In the data rows, the value 128 means zero.
Here are some rows, each followed by its group. Rows of different groups can look alike.
[ 85  81  90 103 136 105  85  99 101  85  85  93 106  91  99 107 112 106 175  76  81  89  87  80 100  73  99 111  93  70  69  86  85 115  76 108  99  99] hs
[ 85  92  80 106 105  70  74 109  99  97  70  69 123  79 101  79  95  75  93  77  96  68  71 105  98  73 121  81  73 105  90  82  88  76  84  76 115  94] hs
[ 90  85 100 136 109  95  85 140 112  84  91  84 140  87 255  99 109  85  99 102  97  89  83  86 172  94  92 110  86  97 100  88  75  80  77  81 141 198] qz
[174 112 109 118 133 162 117 126 187 149 126 124 118 149 126 192 135 124 156  99 101 185 118 119 125 126 112 195 115 115 116 111 112 183 120 129 126 121] hs
[111 145  95 114 122 110 123 119 157 122 101 120 138 119 141 114 115  99 110 120 124 133 102 158 121  99 141 118 109 198 191 101 122 106 133 104 143 124] hs
[ 86  85  86 172 114  89  72 166 111  81  83  79 128  79 192  95  92  84 101  91  89  74  83  83 167  90  83  94  87  80  84  81  78  90  75  80 129 255] hf
[ 92  80 102 111 255 119  83 114 110  95  84  82 116  85 117 115 105 104 130  81  90  90  93  77  96  82  91 109  83  85  75  97  85 115  83 102 102 120] qz
[137 106 175 118 145 154 120 132 123 116 122 136 116 162 111 161 186 228 166 124 112 148 166 104 117 130 100 151 162 101 100 147 123 163 114 255 115 117] zs
[ 91  93 100 114 255 118  82 119 104  90  87  76 112  97 111 115 116 108 117  85  94  84  99  87 100  91  87 111  94  74  78  95  82 122  87 108 109 119] qz
[162 198 121 122 114 113 166 115 139 191 129 147 136 135 133 119 124 117 129 132 164 160 126 255 122 130 185 113 122 233 217 128 190 143 164 116 135 121] bz
[149 134 121 123 129 119 136 117 131 186 125 140 130 156 118 125 135 125 147 108 125 172 138 157 100 131 151 125 116 155 151 129 152 168 135 122 127 104] bz
[ 83  72  83 227 113  96  78 232 102  76  82  80 112  81 117  98  95  88  83  78  76  68  68  68 132  86  83 110  78  69  74  79  72  78  66  77 113 165] cr
[113  95 133 131 122 131 123 131 130 100 113 147 122 137 103 128 140 160 126 122 105 108 117  99 124 119  91 126 141  90  93 114 105 132 119 180 109 110] zs
[123 108 124 122 131 134 122 109 125 124 110 118 129 156 108 117 139 127 130 117 112 108 125 120 115 110 105 119 143 130 121 123 130 129 132 133 130 111] bz
[147 201 121 116 117 114 170 114 133 186 135 146 134 139 137 106 122 120 117 138 168 155 127 255 121 128 203 118 125 246 235 130 194 117 177 113 134 115] bz
[102 128  89 105 111  78 101 105 102 136  94 106 122 109  99  92 111  90 108  87 116  85  96 141  97  84 180  91  90 129 120  97 130 106 105  92 114 104] qz
[173 138 206 124 143 168 167 121 140 142 171 170 126 173 118 150 164 235 163 154 145 176 222 134 127 179 119 152 200 133 122 200 160 168 156 210 119 124] hf
[ 96  74  87 115 255 107  84 115 101  94  84  78 113  89 107 110 105  90 122  81  84  84  90  83 101  86  92 110  86  68  77  90  80 101  84 100 114 116] qz
[131 195 146 111 119 109 181 119 115 137 161 144 123 120 126  98 110 116 116 189 255 123 150 174 117 147 206 107 154 182 196 161 180 113 175 120 141 118] hr
[132 195 162 124 121 117 177 119 105 134 176 144 124 127 120 107 125 127 108 203 255 124 155 163 132 159 184 110 169 176 184 172 174 106 170 117 143 117] hr
[124 104 160 114 146 174 123 118 147 114 115 138 122 170 113 179 192 202 184 123 110 148 149 105 118 127 103 173 154 104  99 131 116 184 127 235 117 108] mq
[158 140 106 112 115 108 123 107 107 210 110 141 116 112  99  91 119 105 122  95 121 123 115 182 112 104 174  96 101 148 139 112 161 140 133 104 120 103] mq
[172 136 114 123 120  91 121 101 120 206 108 132 118 113 111 106 117 102 129 104 124 115 115 177 102 105 173  99 100 145 140 118 158 132 125 101 123 110] mq
[ 91  93 102 147 111 109  88 158 110  82  99  93 121  93 165 119 109  84 103  97  98  99  85  92 255 102  89 115  93 100  95  87  86  89  83 102 151 154] cr
[145 104 158 112 147 170 126 121 137 111 118 149 122 161 116 183 197 212 178 124 110 168 156 106 118 122 112 171 155 105 107 136 115 188 128 233 109 115] mq
[108 131  96 115 122 106 111 110 142 106  93  99 149 116 152 116 121 102 111 109 120 125  98 138 119  95 125 112 103 184 171  94 113 104 124  93 138 127] hs
[123 102  97 109 117 113  96 126 184 125 106 107 149 160 141 152 124  98 130  98 105 164  99 123 122 112 102 141 106 133 121  98  99 127  97 100 125 122] hs
[ 88  98  95 158 111 113  87 153 123  91  98  85 119  93 158 119 103  93  96 105  96  94  86  95 255  97  89 126  95  96  96  95  94  85  86  99 144 183] cr
[ 88 100  91 145 126  96  80 131 113  91  98  75 134  89 254 113 104  88  91 100  96  83  89  92 169  96  99 103  97  89 103  88  83  89  92  85 149 195] qz
[108  98 114 143 124 136 105 139 136  96 104 148 123 120 118 145 131 149 121 118  98 111 119  98 124 118  95 142 125  92 100 109 107 135 117 157 110 125] zs
[129 164 116 122 132 139 171 126 161 153 114 141 131 128 113 130 133 123 119 111 123 156 117 174 139 114 161 132 107 163 163 116 152 133 189 119 129 120] cr
[121 138  96 128 121 121 132 129 176 145 103 142 117 124 122 130 117 107 127  96 108 150 107 142 130 109 143 126 101 149 149 102 133 135 152 108 126 119] cr
[171 131 121 133 131 138 125 128 150 138 125 252 122 123 121 135 122 143 153 118 114 158 150 122 111 137 110 143 112 115 109 130 120 168 138 141 123 124] qz
[ 96  79 124 110 131 129  98 109 116  96 104 105 117 130 113 138 170 142 156  99  97 103 110  94 116  94  89 140 123  81  85 102 101 142 100 176 112 111] mq
[ 84  76  82 134 109  81  62 132  98  79  87  75 115  78 148  85  97  76  99  75  84  61  75  75 136  82  77  91  79  70  79  83  79  77  52  83 123 147] zs
[192 151 135 129 122 133 154 131 134 171 144 255 133 129 108 124 126 146 140 146 131 164 162 139 127 150 134 122 128 133 133 135 143 169 154 146 123 120] qz
[155 199 128 121 125 120 174 109 126 188 145 180 134 151 112 114 133 127 131 148 165 159 158 194 117 145 171 114 140 179 183 150 233 143 184 129 123 118] qz
[ 79  76  79  98 104  73  66  97  92  81  73  69 255  85 127  86  97  74  96  88  88  67  72  81 102  67  90  82  80  89  90  78  76  80  62  80 115 107] zs
[ 76  79  82 123 110  83  78 121  90  93  91  74 125  87 143 100 102  84 100  88  88  72  85  83 138  97  98  97  87  85  90  79  79  82  81  81 207 135] qz
[120 103 124 136 154 225 125 138 160 111 121 117 120 146 136 255 163 155 157 102 103 172 119 104 141 127 105 255 113 111  99 116 104 156 117 156 123 137] hf
[151 173 150 117 115 131 223 118 117 134 157 172 132 138 112 107 137 139 126 184 194 124 158 159 119 149 202 110 157 167 178 156 168 120 210 123 136 116] cr
[ 95  77 106 108 148 125  91 106  98  93 104  83 121 111 111 125 149 121 167  94  91 106 107  84  97  95  93 131 100  78  80 102  85 134  89 133 116  95] hs
[138 215 130 119 119 113 173 111 117 171 152 140 133 116 118 107 122 113 112 152 202 119 137 196 112 143 235 113 131 189 188 144 214 106 174 111 134 111] hr
[131 178 166 125 121 125 171 120 110 124 186 136 136 113 136 110 122 122 101 217 247 122 158 157 118 169 171 105 170 166 184 174 162 112 162 121 134 114] hr
[ 77  81  82  98 103  79  67 105  94  70  78  67 143  78 121  75  91  74  89  92  86  60  71  80  99  77  92  81  80  77  88  76  78  80  70  72 121 108] hs
[159 187 145 133 125 173 201 128 151 145 175 165 121 136 139 169 128 149 127 171 167 173 164 169 138 173 152 157 141 182 191 152 151 139 200 132 146 128] bz
[155 196 113 113 123 108 146 105 134 204 141 134 121 119 122 102 124 114 115 132 156 139 135 195 120 149 186 105 121 172 179 139 212 120 162 112 125 112] hr
[134 185 172 124 119 126 179 124 115 126 182 149 128 136 137 120 127 138 115 252 221 139 166 151 127 165 162 122 194 172 176 178 169 113 176 133 138 119] bz
[ 77  79  81 164 124  88  75 158  97  83  76  80 120  70 134  97 105  81  90  81  85  66  79  75 118  72  79  93  87  68  78  79  76  76  71  77 105 202] zs
[ 91 103  98 209 143 119  94 200 117  95 105 104 119  95 138 119 104  94 103 111  92  93  92  90 141 107  97 116  98  86  88  98  88  98  92 105 122 181] cr
[207 163 161 119 126 159 166 133 165 183 170 185 124 168 121 179 136 168 146 150 143 255 179 172 149 180 132 164 157 171 171 161 163 167 166 151 131 122] mq
[ 71  78  81 142 125  91  76 140  93  69  77  71 104  72 145  91  91  83  96  75  88  64  78  74 116  86  85  98  75  67  68  87  66  79  71  76 122 179] zs
[142 133 133 143 133 238 148 143 150 129 152 186 125 153 133 210 130 165 152 132 116 172 145 117 130 161 109 211 125 117 116 138 114 165 139 160 117 126] zs
[101  83 116 121 130 132 102 116 114  94  99  99 116 138 102 148 178 146 150  98  97 108 109  88 113  97  96 150 119  96  95 107  99 131 101 172 105 110] mq
[138 118 109 124 124 128 112 118 213 138 113 116 135 159 132 170 130 116 136  97 105 183 103 132 129 111 110 170 100 138 118 108 108 149 109 120 128 129] hs
[134 134 241 125 137 145 149 115 107 123 197 136 128 160 120 134 158 186 131 185 153 135 196 122 127 177 113 130 255 118 121 220 142 120 138 175 129 122] hr
[152 112 133 124 141 143 118 118 172 136 112 149 133 174 125 174 161 178 207 119 107 208 139 120 126 112 102 173 136 113 116 127 119 248 124 173 114 115] mq
[127 153 135 119 120 116 184 121 116 122 140 145 118 120 121 112 122 119 122 180 180 106 135 144 112 138 182  98 149 163 164 143 137 126 156 119 134 117] cr
[120  96  99 141 127 122  97 126 255 115  94 111 134 123 137 132 122 102 126  97  97 142  94 108 126  92  95 148 100 105 100  93 106 132  98 104 121 130] cr
[ 95  93  93 183 139 140  96 185 126  92  95 111 116  89 124 120 105 112 110 100  90  96  95  76 131 102  97 124 102  86  91  89  86 100  96 107 107 155] zs
[171 202 143 116 124 116 185 116 123 196 148 160 126 149 113 115 131 134 136 153 179 153 170 204 123 153 181 114 150 183 184 160 253 133 194 137 126 111] qz
[127 121 136 113 125 126 116 116 143 134 122 113 131 225 124 146 169 152 145 123 118 165 141 131 118 120 114 144 142 133 116 137 132 165 119 147 126 122] hs
[123 171 133 141 134 149 161 143 136 112 165 145 134 114 159 127 114 125 113 193 153 139 131 135 159 169 144 128 143 144 154 134 128 110 165 112 138 155] bz
[ 93  94  80 107 115  81  87 108 110 108  81  80 126  92 114  84 105  83 102  81  77  83  83 102  97  83 116  88  76 113 114  87  96  93  80  80 123 102] hs
[155 193 141 118 121 114 174 111 126 199 145 162 128 141 116 112 122 128 126 141 166 142 153 199 112 141 186 110 154 177 170 149 243 136 177 128 123 115] qz
[131 169 165 126 126 134 168 128 125 119 178 161 139 125 136 119 111 133 109 255 181 121 154 134 129 176 138 114 181 145 151 162 140 121 151 135 140 124] bz
[111 125  95 104 116  89 106 108  97 137  88  94 123  93 113  78 110  83  99  89 109  95  96 144 108  96 194  95  91 129 123 109 141 103 112  90 115 108] qz
[163 121 138 114 129 141 135 113 140 173 135 141 135 170 116 131 129 140 165 128 132 172 140 159 115 136 130 137 128 147 136 144 150 184 129 138 134 112] bz
[167 166 176 136 134 199 213 129 149 154 193 203 132 150 137 178 142 175 143 195 160 193 186 152 140 193 140 167 174 164 157 169 157 144 186 172 136 129] bz
[120 101 100 135 123 124  91 127 255 121  85 128 134 132 130 145 125 107 123  94  91 140  88 114 132  89  87 145  99 107 109  87 103 136  98 104 120 123] cr
[144 181 142 127 120 133 241 116 131 140 163 157 126 125 124 122 123 137 129 181 202 130 157 161 118 158 194 132 160 179 175 152 177 118 230 137 136 122] cr
[ 81  92  84 134 106  93  81 140 115  91  75  83 137  89 175  92 105  85  98  86  95  89  84  88 159  88  78  96  95 101  91  84  80  93  78  85 121 135] cr
[144 126 255 120 127 137 137 129 116 122 191 142 124 147 125 138 156 205 139 168 146 154 204 127 127 193 117 141 238 115 124 216 144 131 143 187 131 115] hr
[197 137 139 131 130 167 139 120 176 172 144 171 137 167 133 171 152 168 157 135 134 255 154 158 142 158 122 176 132 160 163 148 146 177 149 154 130 128] mq
[144 144 234 110 129 140 144 111 112 143 194 137 128 146 116 130 144 181 130 166 166 147 218 137 115 187 125 121 217 126 136 255 164 133 148 172 124 112] hf
[117 147 172 123 127 122 162 120 111 123 181 148 133 121 119 100 123 132 119 224 204 119 154 137 131 166 152 110 192 145 157 158 161 107 155 128 130 126] hr
[136 174 150 137 127 138 184 136 122 118 183 171 122 123 144 121 120 129 115 231 166 136 149 133 135 194 139 129 164 145 148 154 131 119 161 120 131 144] bz
[140 158 112 116 125 119 142 112 134 148 123 129 137 134 127 121 119 113 125 130 148 158 127 186 125 122 170 119 113 216 211 118 152 129 155 111 152 121] bz
[134 149 147 134 126 148 135 128 130 120 149 141 132 152 149 140 125 125 119 200 143 135 134 130 131 159 135 126 160 152 147 140 137 118 129 116 135 127] bz
[ 76  72  69 125 106  83  64 128  94  72  88  69 111  72 139 108  90  78  91  78  86  68  74  79 139  88  79  82  76  78  72  74  77  77  66  72 130 147] zs
[142 166 117 121 124 122 154 125 133 150 144 131 141 124 137 128 114 102 130 131 158 155 120 178 128 135 176 130 115 210 221 124 142 131 158 108 155 124] bz
[ 74  83  81 131 109  84  77 128 108  76  73  83 121  88 114  86 105  79  91  87  84  78  79  86 113  75  83  85  76  82  81  77  81  86  76  87 106 111] hr
[105  88 117 109 129 127  98 114 127  94 103 101 128 139 111 146 166 141 154  95  98 109 113  86 108  98  98 150 128  89  85 108  96 145  97 177 119 101] mq
[172 150 187 127 127 132 153 130 120 138 255 143 124 127 138 137 129 152 126 176 153 139 174 127 135 255 127 126 167 125 134 186 142 120 145 133 145 123] hf
[141 213 122 114 118 104 167 113 119 169 144 136 130 111 118 105 121 105 118 138 185 127 144 197 114 143 225  95 135 190 184 143 221 117 169 108 133 112] hr
[155 170 150 133 143 186 199 133 129 144 179 167 138 147 135 163 142 158 137 176 160 179 165 157 138 169 134 180 163 173 183 164 151 144 203 148 136 131] bz
[ 75  80  79 154 122  95  75 151 103  76  83  70 113  73 142  93 104  80  92  82  82  67  77  72 107  82  81  99  79  72  72  76  67  84  74  78 115 201] zs
[ 98  90 120 115 138 132 109 111 114  95 105  97 117 123 107 143 194 145 143  99  97 113 111  97 118  92 103 150 125  90  99 107  94 128 101 176 111 103] mq
[176 155 220 121 131 133 163 124 122 147 214 171 127 154 122 131 141 192 136 171 171 166 243 149 115 208 138 126 198 132 140 238 171 149 162 182 119 115] hf
[113 142  96 113 124 118 119 122 142 124 109 110 148 121 153 117 111  93 117 113 118 130  91 147 120 106 157 112 102 207 196 103 118 113 135  98 150 126] hs
Which 3 other groups have their centres nearest to the centre of group mq, nearest first?
hf qz hs
Which 3 groups are nearest to each row below, nearest first, going by the distance to the group's nearest row?
[138 202 143 114 114 104 175 118 113 142 156 141 132 119 132  99 117 121 117 173 249 125 144 190 118 150 217 110 146 195 195 152 188 118 175 117 143 114] ~ hr cr qz
[110 148 104 106 112  98 137 105 107 127 103 101 124  97 119  91 113  96 109 100 156  85 109 161 104 105 255  84 103 158 149 108 158 100 142  94 118 112] ~ qz mq hs
[109 119  90 108 112 110 114 126 140 112 100 103 143 118 146 106 107 102 107 107 117 118 103 129 120 100 124 124  98 166 153  97 107 113 122  87 140 124] ~ hs cr qz
[ 80  81  87 110  96  87  86 116  90  85  89  76 117  89 129  86 103  80 101  92  97  63  84  84 138  95  91  89  91  89 101  87  87  80  83  84 255 132] ~ qz zs hs
[140 155 109 121 114 100 130 113 113 189 118 127 118 119 108 100 123 112 131 104 130 121 121 177 111 116 175 109 106 148 151 123 177 139 145 110 118 114] ~ mq bz hr
[138 150 111 120 134 116 147 120 135 170 117 129 121 142 107 115 119 108 131 119 139 142 125 168 116 116 184 117 112 180 166 119 152 158 161 105 135 105] ~ bz cr mq
[203 162 138 117 128 126 128 120 145 230 141 181 129 160 130 118 127 131 141 138 137 179 150 189 121 150 131 118 125 161 156 153 158 161 142 127 130 118] ~ bz qz hr
[ 75  79  77 124 101  72  75 123  88  79  80  65 113  74 138  84  88  79  97  80  83  68  68  81 155  84  83  93  75  84  74  81  74  75  72  83 153 139] ~ zs qz hr
[209 155 130 120 135 116 140 118 149 240 131 177 132 160 127 127 122 124 133 131 133 171 143 183 116 159 140 125 135 164 161 148 159 160 144 119 127 116] ~ bz qz hr
Which 3 groups are nearest to each row below, nearest first, going by the average distance to the group's rows?
[ 93 106  93 108 119  87 111 112  98  95  87  86 122  85 117  88 101  87 106 101 109  73  83 105 108  77 157  90  97 113 108  97 100  85 118  93 140 104] ~ hs zs qz
[164 124 182 130 148 181 140 123 142 131 168 158 126 164 118 187 162 245 158 142 120 187 189 120 129 176 123 184 168 104 111 171 129 181 138 213 122 118] ~ mq hf bz
[143 121 142 129 121 128 127 129 115 120 230 117 116 118 139 138 117 127 118 132 128 119 137 119 152 242 104 133 129 114 119 144 122 109 126 116 154 134] ~ bz hf hr
Which 3 other groups have their centres nearest to the centre of group hs, nearest first?
qz cr zs
Which 4 groups are nearest to each row below, nearest first, going by the average distance to the group's rows?
[112  96 145 119 132 140 125 120 130 111 121 127 125 157 110 135 164 170 130 124 101 118 139 105 115 123 101 139 150  97  92 127 113 132 117 208 112 117] ~ mq hs zs bz
[163 128 158 128 139 186 149 130 159 140 137 174 134 174 116 168 160 215 152 135 116 190 165 130 140 145 112 189 155 120 121 138 143 188 154 220 109 121] ~ mq bz hf hr
[102 127  95 120 114 108 115 110 137 113  99 105 152 114 148 113 110  99 107 109 120 118  98 132 124  97 136 105  96 172 163  98 118 111 117  99 139 130] ~ hs cr qz bz
Which 3 groups are nearest to each row below, nearest first, going by the distance to the centre of the group?
[123  81 106 103 141 109  81 111 108  98  94 108 120 109 103 130 126 116 255  87  85 105 109  91  99  83  84 128  96  85  80  98  96 189  87 130 113 102] ~ hs zs mq
Which 4 groups are nearest to each row below, nearest first, going by the distance to the group's nearest row?
[ 76  91  84 119 102  89  82 122 111  82  85  80 126 100 108  91 103  85 102  88  91  70  89  83 108  71  92  93  88  98  96  75  95  89  88  93 119 109] ~ hr hs zs cr
[128  89 106 108 129 112  91 110 122 118  93 115 116 132  95 126 134 127 255  85  92 123 111  91 101  88  96 134  98  80  86 102  92 232  89 138 107 107] ~ hs mq zs bz
[109  94 108 120 114 115 104 118 115 110  96 102 123 129 113 112 146 115 125 109 100 109 111 110 107 101 108 112 119 104 107 104 114 110  99 118 111 106] ~ bz hs mq zs
Which 3 other groups have their centres nearest to the centre of group hr, nearest first?
bz hf qz
Group hf spreads out most along one direction. Which 3 other groups' directions of most spread are closest to that one, closest first?
hr cr qz
Which 4 groups are nearest to each row below, nearest first, going by the distance to the centre of the group?
[195 157 129 119 127 126 150 125 140 173 133 255 124 124 118 130 120 150 141 145 134 159 156 154 120 141 132 137 135 145 136 137 155 168 158 140 121 117] ~ bz mq hf hr
Which 3 other groups have their centres nearest to the centre of group cr, nearest first?
qz hs zs
Which 3 other groups have their centres nearest to the centre of group qz, nearest first?
cr hs zs
Which 3 other groups have their centres nearest to the centre of group bz, nearest first?
hr hf mq
